Q:
[[126 118 113 118 119 133 127]
 [128 123 100 126 132 118 145]
 [128 119 112 120 124 132 129]]
A: 112

Q:
[[129 135 139 112 139 144]
 [144 148 154 133 129 143]
 [105 132 118 125 113 107]]
A: 118

Q:
[[105 129 158 106 119]
 [136 114 112 146 126]
 [139 116 125 139 137]]
A: 125

Q:
[[136 102 119 139 140]
 [108 145 126 120 117]
 [105 132 110 141 132]]
A: 110

Q:
[[153 149 134 108 145 102 149]
 [150 142 117 102 128 130 128]
 [109 141 151 119 103 146 149]]
A: 151

Q:
[[130 120 127 123 131 138]
 [125 136 128 131 127 119]
 [134 123 103 129 132 145]]
A: 103

Q:
[[112 140 121 156 118]
 [123 156 117 139 130]
 [134 152 139 127 127]]
A: 139
---
[[118 130 135 131 112]
 [120 121 144 136 104]] result: 104

[[130 136 138 140 131 152]
 [124 131 141 118 101 122]
 [122 136 128 125 104 126]] result: 126

[[137 127 147 123 121 127]
 [125 127 149 134 130 145]] result: 145

[[127 122 112 125]
 [131 136 114 131]
 [124 122 150 128]] result: 128

[100 114 139 102] result: 102

[[102 125 107 151 120 122]
 [146 108 116 140 139 111]] result: 111

[121 107 138 150 150 124 107] result: 107

[[146 102 106 108]
 [126 147 120 126]] result: 126
---
149  111  135  124  128  116
153  136  133  121  115  135
150  141  136  122  117  137
-> 133

138  129  130  113  115  155
136  136  146  113  112  124
-> 146

116  145  104  114   99  113
134  131  128  137  132  124
152  135  118  139  140  150
-> 128

129  126  126  120  133  141  126
140  116  134  147  135  107  114
-> 134

126  145  122  128
121  149  147  118
150  140  130  134
-> 147

123  122  133  124  149  101
137  131  155  138  117  109
-> 155
---
[103 112 142 102] -> 142
[113 128 135 121 104 138] -> 135
[124 118 114 103 136 121 130] -> 114
[116 126 140 122 128 112 151] -> 140
[131 112 104  99 125 140 141] -> 104
[117 102 136 119 128 135] -> 136
---
[133 115 122  99 132 116 138]
138, 133

[138 104 141 153 128 121 128]
128, 138

[[137 136 126 124 135 140 125]
 [138 139 127 127 130 105 134]
 [118 124 129 125 121 138 129]]
125, 118

[[140 132 150 107 130 140]
 [127 150 102 155 147 152]]
140, 127

[153 119 117 132]
132, 153

[[136 128 128 132 152]
 [130 150 140 128 128]]
152, 130
---
132  122  136  126  115  102  124 ans = 126, 136

102  120  122  138  113  108  150 ans = 138, 150

134  131  121  121  122  119  125
131  123  129  123  120  118  117
147  108  129  118  132  120  104
ans = 123, 147

131  119  117  141  107 ans = 117, 141

132  127  130  130  155 ans = 130, 155

127  145  158  135  149 ans = 158, 158

125  138  130  131  137
140  105  133  102  135
125  143  131  130  104
ans = 133, 143

136  151  120  137  118 ans = 120, 151

138  151  101  113  136 ans = 101, 151
---
[139 144 140 158 112 113 115] Out: 115

[134 131 127 123 103 108] Out: 123

[153 136 145 135] Out: 145

[ 99 143 151 112 134 126 124] Out: 124

[151 125 128 141 135 105 148] Out: 128

[125 104 127 112 139] Out: 125

[[132 117  98 130]
 [127 132 143 130]] Out: 127

[139 116 101 133 132] Out: 132

[133 101 135 137 130 149] Out: 133
---
[106, 147, 139, 133, 133] yields 133
[155, 120, 110, 131, 117] yields 131
[123, 106, 101, 105, 106] yields 105
[156, 148, 99, 123, 135] yields 123
[111, 121, 127, 157, 132] yields 157
[139, 152, 108, 104, 149] yields 104
[127, 116, 103, 123, 124] yields 123
[145, 152, 155, 138, 153] yields 138
---
120,127,128,123,152 ⇒ 152

148,140,152,140,139,149
128,130,125,126,127,127
⇒ 139

137,139,114,142,128,104 ⇒ 128

143,121,145,119,102,109,121
126,128,128,127,132,127,127
124,132,124,132,128,133,129
⇒ 102

115,128,119,128,117,125
110,106,113,136,124,158
⇒ 117

104,119,102,142,134,101,120 ⇒ 134
---
[[135, 120, 136, 125, 98], [120, 123, 143, 132, 134], [133, 130, 126, 102, 153]] => 120
[[150, 108, 117, 109], [142, 109, 116, 116], [114, 145, 139, 141]] => 142
[[152, 129, 129, 129, 132], [138, 135, 133, 132, 132], [155, 128, 129, 128, 131]] => 138
[[143, 124, 148, 146, 139, 150, 122], [142, 129, 144, 139, 139, 141, 133], [136, 128, 138, 139, 133, 142, 128]] => 142
[[128, 112, 129, 120, 127, 128, 128], [128, 128, 128, 121, 124, 128, 128], [128, 107, 128, 115, 111, 129, 129]] => 128
[[145, 125, 145, 112], [130, 129, 135, 138], [152, 128, 149, 130]] => 130
